[[129 129 133 130 129 129]
 [128 125 134 129 130 128]
 [129 126 139 136 129 127]
 [128 129 132 129 130 130]
 [107 113 140 136 145 122]
 [122 130 125 128 131 129]
 [125 128 139 135 130 126]] | 128

[[111 118 105 126 141 119]
 [128 128 103 135 128 108]
 [125 128  98 132 131 111]
 [128 130 110 135 135 114]
 [105 118 108 124 142 120]
 [105 119 115 127 138 116]
 [127 129 139 111 120 101]
 [124 131 146 115 125 105]
 [128 131 103 137 132 112]] | 128

[[134 150 117 129 121 131]
 [105 131 131 121 142 136]
 [125 139 132 129 128 131]
 [122 129 139 130 133 132]
 [138 125 127 133 124 128]
 [127 129 137 128 123 120]] | 105

[[133 142 114 134 138 119 129]
 [133 139 113 133 138 121 127]
 [129 134 116 108 129 131 139]
 [129 141 113 134 145 119 126]
 [129 132 112 108 130 130 139]
 [126 139 123 132 113 131 123]
 [124 130 114 107 133 123 135]
 [126 139 120 133 117 128 122]
 [126 132 115 107 132 124 136]
 [130 131 116 106 129 130 139]
 [141 139 115 134 140 122 130]
 [128 132 111 106 131 131 138]] | 133

[[130 130 123 154 130 125]
 [119 128 128 128 130 129]
 [126 121 131 133 129 129]
 [123 127 124 156 125 127]
 [125 127 128 133 133 130]
 [132 119 128 135 131 127]] | 119

[[122 125 102 107 145 104]
 [123 122 110 119 135 120]
 [122 124 104 109 142 107]
 [121 126 100 105 150 102]
 [123 122 109 117 136 117]
 [123 122 107 114 137 114]
 [122 123 106 111 139 110]] | 123

[[115 127 121 123 134 127 137 134 137 126 119]
 [113 119 118 126 136 130 129 134 132 137 114]
 [124 117 115 129 128 133 138 129 134 132 121]
 [140 125 132 128 129 124 134 128 127 133 122]
 [128 123 134 135 122 117 136 134 122 129 126]
 [114 126 116 125 132 129 149 130 129 129 125]
 [117 126 130 123 117 118 129 134 134 118 131]
 [127 128 123 128 131 126 130 133 127 124 117]
 [125 126 121 127 127 133 154 127 134 124 126]] | 113
---
[121 141 128 143 104 127] -> 121
[124 121 104 117] -> 124
[149 107 104 137 106] -> 149
[149 104 148 124 150 105 154] -> 149
[127 126 118 153 120 136] -> 127
[109 103 138 132 139] -> 109
[103 140  99 158 101 155] -> 103
[105 113 155 147 134 151 144] -> 105
---
[[143, 138, 134, 144, 132, 103],
 [147, 142, 123, 133, 125, 124]] value 147

[[139, 152, 135, 117, 121, 121],
 [138, 149, 133, 115, 122, 127]] value 138

[[115, 145, 114, 110, 111],
 [148, 103, 112, 110, 110]] value 148

[[112, 147, 100, 136, 103],
 [145, 148, 146, 150, 146]] value 145

[[140, 123, 120, 103, 102],
 [140, 124, 119, 104, 103]] value 140

[[156, 122, 156, 134, 121, 114, 127],
 [155, 126, 132, 153, 108, 121, 124]] value 155

[[126, 129, 151, 127, 128],
 [137, 132, 129, 129, 127]] value 137

[[100, 121, 132, 126],
 [137, 151, 112, 136]] value 137

[[139, 98, 147, 125, 110, 126, 126],
 [139, 104, 143, 123, 117, 129, 125]] value 139

[[142, 134, 131, 134],
 [139, 155, 116, 143]] value 139
---
[[127 127 127 134 136 132]
 [136 133 142 142 151 138]
 [130 128 134 139 148 136]] ⇒ 127

[106 139 153 117] ⇒ 153

[[124 136 107 124 128 135 131]
 [125 129 128 128 129 129 128]
 [127 131 117 128 128 129 130]] ⇒ 107

[[140 133 120 127]
 [152 140 133 118]] ⇒ 120

[[136 124 106 137 122]
 [136 140 134 120 131]] ⇒ 106

[[138 133 129 139]
 [144 136 104 106]] ⇒ 129

[[132 121 129 104 137 114]
 [131 132 128 144 120 135]] ⇒ 129
---
[[150 136 127 142]
 [ 98 128 128 109]
 [109 122 136 122]] gives 122

[[134 138 138 128 126]
 [101  99 119 141 119]
 [118 120 129 134 124]] gives 129

[[107 129 113 127]
 [113 116 115 136]
 [107 138 128 117]] gives 138

[[133 133 119 128 117 132]
 [134 132 107 128 109 135]
 [124 123 133 121 129 116]] gives 121

[[111 149 136 146 146 149]
 [155 140 103 136 108 138]
 [114 136 129 145 134 142]] gives 145

[[146 140 154 118]
 [148 131 157 132]
 [146 138 153 121]] gives 138
